rogum: 198,173,164,74,113,186,125
fonef: 69,142,80,87,143,157,183
Pova: 186,74,173,164,199,139,113
Boluv: 207,38,240,184,223,143,100
Pebu: 196,54,218,175,206,135,171
Zaba: 75,157,65,82,123,136,169
fogef: 186,74,173,164,199,125,113
kase: 196,54,218,175,206,135,103
vule: 146,85,142,114,163,88,124
Rogag: 203,46,211,182,209,150,92
depar: 185,199,113,125,74,164,173
order: 74,113,125,164,173,186,199
fogef
order: 171,135,206,175,218,54,196
Pebu
order: 136,169,75,157,65,82,123
Zaba

fonef: 115,146,136,120,149,123,116,121,81,142,131,116,147,146,113,111,115,92,159,156,120,135,118,147,110,148,150,147,130,135,115,117,143,144,122,95,115,133,119,146,152
sak: 168,135,103,109,122,98,101,186,167,169,106,138,204,113,94,121,170,111,146,245,185,167,117,220,89,167,139,200,103,102,157,121,117,124,214,152,167,160,140,194,111
Pebu: 146,156,130,92,140,84,94,139,167,163,115,133,184,138,96,140,114,119,158,174,150,157,124,186,84,157,160,139,119,124,113,151,108,123,174,159,149,134,148,147,108
vule: 124,114,157,84,159,138,139,123,119,92,108,149,96,174,140,151,147,130,134,158,124,160,140,94,163,133,157,119,139,184,149,186,113,115,174,146,156,84,167,108,150
fogef: 130,167,113,157,140,138,94,83,159,158,108,119,150,163,151,119,148,108,147,133,174,115,184,114,134,124,124,149,174,157,186,146,139,92,123,96,160,139,156,140,84
rogum: 204,140,157,122,245,194,152,167,121,106,139,138,117,94,111,214,124,185,160,121,167,169,167,113,101,220,135,117,146,109,89,112,170,103,200,98,167,103,168,102,186
order: 89,94,98,101,102,103,103,106,109,111,111,113,117,117,121,121,122,124,135,138,139,140,146,152,157,160,167,167,167,167,168,169,170,185,186,194,200,204,214,220,245
sak
order: 84,84,92,94,96,108,108,113,114,115,119,119,123,124,124,130,133,134,138,139,139,140,140,146,147,148,149,150,151,156,157,157,158,159,160,163,167,174,174,184,186
Pebu
order: 98,167,103,168,102,186,204,140,157,122,245,194,152,167,121,106,139,138,117,94,111,214,124,185,160,121,167,169,167,113,101,220,135,117,146,109,89,112,170,103,200
rogum
order: 160,139,119,124,113,151,108,123,174,159,149,134,148,147,108,146,156,130,92,140,84,94,139,167,163,115,133,184,138,96,140,114,119,158,174,150,157,124,186,84,157
Pebu

Rogag: 189,214,45,83
Pova: 214,190,83,45
vule: 42,58,101,228
Boluv: 231,180,120,63
depar: 101,57,41,228
order: 41,228,101,57
depar
order: 45,83,189,214
Rogag
order: 45,214,190,83
Pova
order: 228,101,57,41
depar
order: 57,41,101,228
depar
order: 83,189,214,45
Rogag

Rogag: 156,140,97,191,18,157,150,163,118
fonef: 85,101,233,140,11,143,55,23,56
rogum: 91,183,144,156,125,163,195,209,154
Pova: 154,183,156,209,125,144,90,195,163
depar: 162,243,247,83,163,120,205,117,66
order: 154,125,163,156,91,183,144,195,209
rogum
order: 90,195,163,144,125,183,156,209,154
Pova

depar: 191,143,207,166,187,163,122,154,171,182,115,121,109
Zaba: 51,111,99,77,183,83,97,172,81,191,159,142,57
fonef: 163,142,121,122,155,171,191,207,166,115,109,182,187
Rogag: 191,171,187,166,108,207,122,121,182,155,163,142,115
order: 108,115,121,122,142,155,163,166,171,182,187,191,207
Rogag
order: 191,122,187,109,163,207,115,155,166,182,121,142,171
fonef
order: 115,142,163,155,182,121,122,207,108,166,187,171,191
Rogag
order: 109,121,115,182,171,154,122,163,187,166,207,143,191
depar
order: 109,115,121,122,142,155,163,166,171,182,187,191,207
fonef
order: 115,155,166,171,187,122,108,163,121,182,191,142,207
Rogag
order: 121,207,171,163,108,122,115,166,155,142,182,191,187
Rogag

